[[115 123 121 117 111 138 141 128 130 122 127]
 [133 110 110 128 130 137 123 142 140 117 120]
 [138 130 132 130 140 119 116 128 125 132 124]
 [123 121 120 123 122 127 125 126 126 122 123]
 [144 132 123 130 114 138 121 141 114 145 116]
 [122 118 117 114 117 122 119 123 118 121 115]
 [137 129 130 128 138 118 115 127 123 132 122]
 [109 123 121 114 106 142 148 127 131 120 129]]
->
[[109 123 121 114 106 142 148 127 131 120 129]
 [115 123 121 117 111 138 141 128 130 122 127]
 [122 118 117 114 117 122 119 123 118 121 115]
 [123 121 120 123 122 127 125 126 126 122 123]
 [133 110 110 128 130 137 123 142 140 117 120]
 [137 129 130 128 138 118 115 127 123 132 122]
 [138 130 132 130 140 119 116 128 125 132 124]
 [144 132 123 130 114 138 121 141 114 145 116]]

[[135 112 123 125 116 117 120 143 135 110 140 116 116 120 114 122]
 [120 117 109 131 126 133 121 122 109 121  99 124 119 121 118 134]
 [107 139 113 142 126 144 137 129 128 136 125 134 134 120 135 134]
 [118 136 121 127 123 130 131 151 135 135 130 145 138 121 131 135]]
->
[[107 139 113 142 126 144 137 129 128 136 125 134 134 120 135 134]
 [118 136 121 127 123 130 131 151 135 135 130 145 138 121 131 135]
 [120 117 109 131 126 133 121 122 109 121  99 124 119 121 118 134]
 [135 112 123 125 116 117 120 143 135 110 140 116 116 120 114 122]]

[[105 146 136 123 109 118 132 138 144 123]
 [102 147 128 124 108 118 132 143 145 119]
 [121 139 138 113 116 127 132 150 150 126]
 [103 146 127 114 127 128 121 141 156 123]
 [115 149 128 119  98 122 131 143 148 120]
 [110 131 120 119 120 140 140 141 132 122]
 [125 139 124 120 125 119 121 129 136 123]
 [106 139 140 119 106 106 128 146 147 129]
 [122 140 123 101 126 128 135 143 138 127]]
->
[[102 147 128 124 108 118 132 143 145 119]
 [103 146 127 114 127 128 121 141 156 123]
 [105 146 136 123 109 118 132 138 144 123]
 [106 139 140 119 106 106 128 146 147 129]
 [110 131 120 119 120 140 140 141 132 122]
 [115 149 128 119  98 122 131 143 148 120]
 [121 139 138 113 116 127 132 150 150 126]
 [122 140 123 101 126 128 135 143 138 127]
 [125 139 124 120 125 119 121 129 136 123]]

[[114 126 111 142 129 141 132 106 111 126 108 123 125 124 132]
 [135 111 125 123 119 123 118 130 116 114 116 118 114 128 109]
 [134 142 135 122 137 134 125 111 128 140 135 141 140 138 150]
 [125 110 120 132 120 117 128 127 123 117 122 115 117 117 118]
 [143 133 153 125 141 122 140 115 137 130 143 121 131 144 132]
 [117 130 117 124 122 131 118 150 125 131 121 133 125 116 123]]
->
[[114 126 111 142 129 141 132 106 111 126 108 123 125 124 132]
 [117 130 117 124 122 131 118 150 125 131 121 133 125 116 123]
 [125 110 120 132 120 117 128 127 123 117 122 115 117 117 118]
 [134 142 135 122 137 134 125 111 128 140 135 141 140 138 150]
 [135 111 125 123 119 123 118 130 116 114 116 118 114 128 109]
 [143 133 153 125 141 122 140 115 137 130 143 121 131 144 132]]

[[153 132 143 115 109]
 [110 106 116 125 125]
 [122 156 108 108 152]
 [109 112 148 147 121]
 [146 145 141 154 130]]
->
[[109 112 148 147 121]
 [110 106 116 125 125]
 [122 156 108 108 152]
 [146 145 141 154 130]
 [153 132 143 115 109]]

[[105 149 138 118 133 133 108 111 126 141 109 112 125 130 151 126]
 [116 123 136 138 129 120 141 137 126 112 112 123 115 128 154 140]
 [134 110 124 113 117 135 142 116 113 113 115 146 123 128 118 115]
 [154 137 137 109 138 131 109 113 148 111 113 156 142 108 115 123]
 [111 137 147 116 141 135 106 119 143 133 133 124 136 114 149 115]
 [122 131 134 105 112 128 118 112 116 119 117 146 122 129 117 129]]
->
[[105 149 138 118 133 133 108 111 126 141 109 112 125 130 151 126]
 [111 137 147 116 141 135 106 119 143 133 133 124 136 114 149 115]
 [116 123 136 138 129 120 141 137 126 112 112 123 115 128 154 140]
 [122 131 134 105 112 128 118 112 116 119 117 146 122 129 117 129]
 [134 110 124 113 117 135 142 116 113 113 115 146 123 128 118 115]
 [154 137 137 109 138 131 109 113 148 111 113 156 142 108 115 123]]

[[116 121 127 122 130 135 122 123 128]
 [104 102 127 135 128 148 106 138 121]
 [129 132 121 126 130 128 125 131 126]
 [128 148 108 103 136 123 127 119 127]
 [131 149 111 104 135 120 131 118 128]
 [117 136 102 107 137 134 111 130 121]
 [121 111 126 145 125 140 109 150 119]]
->
[[104 102 127 135 128 148 106 138 121]
 [116 121 127 122 130 135 122 123 128]
 [117 136 102 107 137 134 111 130 121]
 [121 111 126 145 125 140 109 150 119]
 [128 148 108 103 136 123 127 119 127]
 [129 132 121 126 130 128 125 131 126]
 [131 149 111 104 135 120 131 118 128]]
